[[698, 588, 338, -90, -162, -15, -121, -5, 131, 63, 242, -130, 145],
 [264, 539, 545, 116, 141, -104, 47, -197, 104, 168, -197, 846, 155],
 [538, 774, -140, -149, 129, 152, -264, -109, 243, 436, 397, 236, 355],
 [-150, 360, -168, 157, 486, -285, 113, -351, -57, -321, 682, 328, 90],
 [40, -193, 514, 112, 137, 34, -734, -347, -203, 126, -182, 698, -222]] --> 242

[[-38, 33, -17, 17, -42, -27, 27, 49],
 [27, -45, -45, 27, -38, -32, 27, -5],
 [-22, -24, 22, -39, 32, 28, -37, 16],
 [-46, 30, 7, -39, -31, -8, 40, -13],
 [-3, -26, 17, 33, 32, 42, 45, -1]] --> -27

[[521, 531, 624, 188, 579, 578, 626, 411, 343, 191],
 [495, 456, 453, 140, 454, 688, 652, 648, 374, 291],
 [451, 407, 163, 435, 281, 681, 644, 673, 440, 517],
 [429, 493, 415, 841, 474, 309, 341, 329, 569, 674],
 [509, 481, 498, 156, 469, 673, 656, 593, 359, 254],
 [497, 348, 476, 297, 392, 558, 389, 879, 598, 600]] --> 411

[[555, -749, -186, -836, -909, -37, -42, -970, 431, -602, -494, -447, -321],
 [-587, 281, -936, -90, 89, -417, -910, 579, -846, -646, -962, -247, 62],
 [-312, -479, -370, -463, -489, -362, -337, -543, -304, -399, -402, -438, -405],
 [753, -783, -108, -958, -984, 38, 35, -986, 607, -658, -531, -432, -285],
 [-176, -537, -356, -486, -582, -312, -276, -688, -165, -434, -404, -432, -413],
 [656, -798, -127, -904, -962, 29, -8, -991, 525, -639, -529, -444, -298],
 [-606, 220, -838, -115, 49, -446, -842, 475, -804, -606, -879, -269, -34],
 [651, -752, -163, -876, -937, -13, -11, -989, 519, -631, -509, -446, -293],
 [-281, -481, -362, -462, -503, -372, -330, -557, -259, -409, -358, -428, -442],
 [8, -605, -265, -581, -665, -285, -184, -779, 35, -451, -371, -444, -423],
 [-157, -563, -278, -546, -572, -310, -253, -628, -156, -420, -374, -447, -414],
 [-490, -331, -423, -386, -302, -413, -493, -192, -529, -419, -451, -370, -368]] --> -494

[[-22, 27, -16, 20, 27, 16, -21, -9, 23, -21, -10],
 [-23, 26, -15, 17, 24, 14, -22, -6, 24, -24, -7],
 [22, -5, -28, 22, -17, -19, 6, 0, -14, -30, 18],
 [3, -24, 22, 31, -4, -6, -18, 19, -8, 6, 38],
 [-23, 25, -10, 21, 25, 14, -25, -7, 24, -24, -4],
 [19, -6, -22, 20, -16, -20, 4, 2, -13, -27, 17],
 [-4, -5, 4, -15, -15, -25, 15, 35, 16, 9, -7],
 [15, -2, -27, 17, -17, -21, 4, 7, -7, -31, 16]] --> 23
---
[[ 22.4  55.2 -50.9 -54.9 -22.5]
 [ 44.0   1.3   6.0   6.7  16.8]
 [-43.0  44.5   0.2  24.5  20.5]] >> 1.3

[[-27.3 -33.4 -24.7 -25.2  40.8 -33.1   4.6]
 [ 22.4  24.4  20.5  21.0 -28.4  23.3  -5.8]
 [ 20.1  24.4  17.7  18.4 -31.3  24.9  -3.9]] >> 24.4

[[  6.8   3.5  -0.2  20.5   4.6  17.5  12.6]
 [  7.0  -4.9  -4.0  29.9   8.9  39.7   2.6]
 [-22.7  12.4   2.5   3.1  28.6  20.7  16.9]] >> -4.9

[[ -4.8   5.3   3.8   0.8   6.5   1.6   0.9]
 [-18.0  -0.8   3.9  24.0 -29.8   8.0   0.9]
 [ -4.0  10.8 -13.6  14.8 -47.2   3.7   0.9]] >> -0.8

[[ 45.0 -42.5   4.3  -1.3]
 [ 21.2 -18.8   2.5   2.5]
 [-23.1  10.7  -5.1  -7.2]] >> -18.8

[[-11.6  28.2 -14.8  21.0  -6.4]
 [ 21.6 -19.4 -11.9 -25.1 -50.5]
 [ 28.4  29.2  32.5 -26.9 -24.5]] >> -19.4

[[ 19.0  17.2  31.1  26.0   6.5]
 [ 21.2   6.2  11.1 -14.2 -19.9]
 [  1.8 -42.3  12.0  -3.0  30.3]] >> 6.2

[[ 21.1  -0.7  14.4  17.0  38.2  -4.5]
 [-25.7  -0.8 -17.7 -30.4 -28.5  44.8]
 [ 12.2  -9.2  36.7  -3.5  10.8 -42.3]] >> -0.8

[[-31.2 -25.3  26.5 -15.5  22.4 -30.3  -4.9]
 [ 16.1  -0.7 -35.3  -8.1 -14.8 -27.6 -20.6]
 [ -8.0   7.1  38.0 -22.0 -11.5  50.4 -38.1]] >> -0.7

[[ 25.9  48.5 -40.6 -42.1]
 [ 21.7  46.5   2.5 -49.7]
 [ 27.5  48.2 -45.8 -35.3]] >> 46.5
